-2.27 +3.87 +4.78 +0.05 -3.88 +4.40 +2.02 -4.60 +2.99
+2.81 -2.83 -1.32 +0.31 +5.40 -4.98 -5.23 +3.81 -0.89
+1.53 -2.83 -0.83 -3.22 +5.41 -0.34 -5.35 +2.74 -0.90
-1.06 +4.10 +5.19 +1.56 -4.52 +3.51 +0.14 -4.39 +4.44
+2.51 -1.25 -1.47 +1.61 +5.25 -5.48 -3.46 +3.32 +0.49
+4.45 +5.48 +3.52 -3.53 -2.40 +4.13 -0.50 -5.39 -2.31
+1.14 +4.64 +5.04 -3.15 -4.02 +4.44 +1.48 -5.53 -1.05
-0.70 +4.44 +5.41 +3.34 -3.18 +4.05 -0.97 -4.71 +4.71
-1.56 -1.91 -1.69 +4.77 +4.68 -5.05 -2.33 +3.17 +4.70
-0.83 -1.53 -0.09 +4.74 +1.75 -5.25 -0.80 +2.70 +5.94
|
-0.83 -1.53 -0.09 +4.74 +1.75 -5.25 -0.80 +2.70 +5.94
-1.56 -1.91 -1.69 +4.77 +4.68 -5.05 -2.33 +3.17 +4.70
-0.70 +4.44 +5.41 +3.34 -3.18 +4.05 -0.97 -4.71 +4.71
+1.14 +4.64 +5.04 -3.15 -4.02 +4.44 +1.48 -5.53 -1.05
+4.45 +5.48 +3.52 -3.53 -2.40 +4.13 -0.50 -5.39 -2.31
+2.51 -1.25 -1.47 +1.61 +5.25 -5.48 -3.46 +3.32 +0.49
-1.06 +4.10 +5.19 +1.56 -4.52 +3.51 +0.14 -4.39 +4.44
+1.53 -2.83 -0.83 -3.22 +5.41 -0.34 -5.35 +2.74 -0.90
+2.81 -2.83 -1.32 +0.31 +5.40 -4.98 -5.23 +3.81 -0.89
-2.27 +3.87 +4.78 +0.05 -3.88 +4.40 +2.02 -4.60 +2.99

+1.55 +0.65 -3.83 -2.69 +3.06
-5.25 +0.22 -2.73 +2.95 +0.70
+4.43 +4.59 -2.34 +1.32 -3.34
-5.23 -4.23 -4.00 -1.47 +4.94
-1.49 +1.19 -1.59 -0.99 +3.59
-2.20 -0.64 +4.92 +1.15 -1.15
-2.01 -5.12 -4.09 +4.53 +1.58
|
-2.01 -5.12 -4.09 +4.53 +1.58
-2.20 -0.64 +4.92 +1.15 -1.15
-1.49 +1.19 -1.59 -0.99 +3.59
-5.23 -4.23 -4.00 -1.47 +4.94
+4.43 +4.59 -2.34 +1.32 -3.34
-5.25 +0.22 -2.73 +2.95 +0.70
+1.55 +0.65 -3.83 -2.69 +3.06

+1.34 +0.29 -0.56 +0.79 +0.30 -1.56
-0.42 -0.58 +1.77 -0.77 -0.53 -0.76
+5.50 -1.81 +0.93 -0.09 -1.60 -1.18
-2.89 +3.83 +0.29 +0.86 +1.25 -0.91
-1.62 +1.39 -0.25 +1.09 +0.67 -0.39
-2.42 +4.16 +0.36 +0.97 -1.05 +1.11
+0.47 +2.25 +1.15 +1.54 -1.60 +0.05
+1.47 +1.56 +0.67 -0.61 +1.16 +0.49
+1.78 -0.57 -0.21 +0.05 -0.02 -0.81
-0.92 -1.78 +0.15 -0.56 +0.47 -2.10
-4.31 -2.60 -0.17 -0.90 +2.20 +0.29
-0.13 -1.63 -0.81 -0.81 +0.26 +0.33
|
-0.13 -1.63 -0.81 -0.81 +0.26 +0.33
-4.31 -2.60 -0.17 -0.90 +2.20 +0.29
-0.92 -1.78 +0.15 -0.56 +0.47 -2.10
+1.78 -0.57 -0.21 +0.05 -0.02 -0.81
+1.47 +1.56 +0.67 -0.61 +1.16 +0.49
+0.47 +2.25 +1.15 +1.54 -1.60 +0.05
-2.42 +4.16 +0.36 +0.97 -1.05 +1.11
-1.62 +1.39 -0.25 +1.09 +0.67 -0.39
-2.89 +3.83 +0.29 +0.86 +1.25 -0.91
+5.50 -1.81 +0.93 -0.09 -1.60 -1.18
-0.42 -0.58 +1.77 -0.77 -0.53 -0.76
+1.34 +0.29 -0.56 +0.79 +0.30 -1.56

+2.20 +0.86 -1.45
+0.67 +3.68 +5.08
+0.58 +3.22 -3.05
-1.86 -0.70 +0.22
-2.59 +1.63 +1.25
-2.07 -0.12 -0.02
-3.42 +2.79 +1.17
+3.08 -3.60 -2.66
+1.08 -1.55 +6.45
+6.38 -3.68 +5.50
+1.03 -3.36 +4.10
+2.64 -5.48 -5.35
|
+2.64 -5.48 -5.35
+1.03 -3.36 +4.10
+6.38 -3.68 +5.50
+1.08 -1.55 +6.45
+3.08 -3.60 -2.66
-3.42 +2.79 +1.17
-2.07 -0.12 -0.02
-2.59 +1.63 +1.25
-1.86 -0.70 +0.22
+0.58 +3.22 -3.05
+0.67 +3.68 +5.08
+2.20 +0.86 -1.45

-1.75 +0.73 -1.12 -1.24
-1.75 -2.67 -1.12 -1.24
-1.75 +0.73 -1.12 -1.24
-1.75 +0.73 -1.15 -1.24
-1.75 +0.73 +3.32 -1.28
-1.75 +2.37 +2.17 -1.24
-1.75 +0.73 -1.12 +0.44
-1.75 +0.73 -1.12 +0.12
-4.71 +2.99 -1.36 -1.24
|
-4.71 +2.99 -1.36 -1.24
-1.75 +0.73 -1.12 +0.12
-1.75 +0.73 -1.12 +0.44
-1.75 +2.37 +2.17 -1.24
-1.75 +0.73 +3.32 -1.28
-1.75 +0.73 -1.15 -1.24
-1.75 +0.73 -1.12 -1.24
-1.75 -2.67 -1.12 -1.24
-1.75 +0.73 -1.12 -1.24

+1.33 +2.53 +0.37 -1.18 +0.56 -1.23 +0.04 -1.43 +1.75 +0.48 -0.32 -3.03
+0.92 +2.70 +0.82 -0.50 +2.06 -1.41 +1.34 -2.77 +1.62 -0.12 -0.94 -5.06
-1.62 -2.17 -0.88 +1.38 +0.99 +2.35 +1.82 -1.32 -2.60 -2.42 -0.56 +0.37
-1.43 +0.88 -4.74 +0.47 +1.10 +0.49 -0.73 +0.13 +4.42 +3.12 +4.62 -0.70
|
-1.43 +0.88 -4.74 +0.47 +1.10 +0.49 -0.73 +0.13 +4.42 +3.12 +4.62 -0.70
-1.62 -2.17 -0.88 +1.38 +0.99 +2.35 +1.82 -1.32 -2.60 -2.42 -0.56 +0.37
+0.92 +2.70 +0.82 -0.50 +2.06 -1.41 +1.34 -2.77 +1.62 -0.12 -0.94 -5.06
+1.33 +2.53 +0.37 -1.18 +0.56 -1.23 +0.04 -1.43 +1.75 +0.48 -0.32 -3.03

-2.40 -4.62 -0.75
-5.67 -4.68 -5.60
|
-5.67 -4.68 -5.60
-2.40 -4.62 -0.75
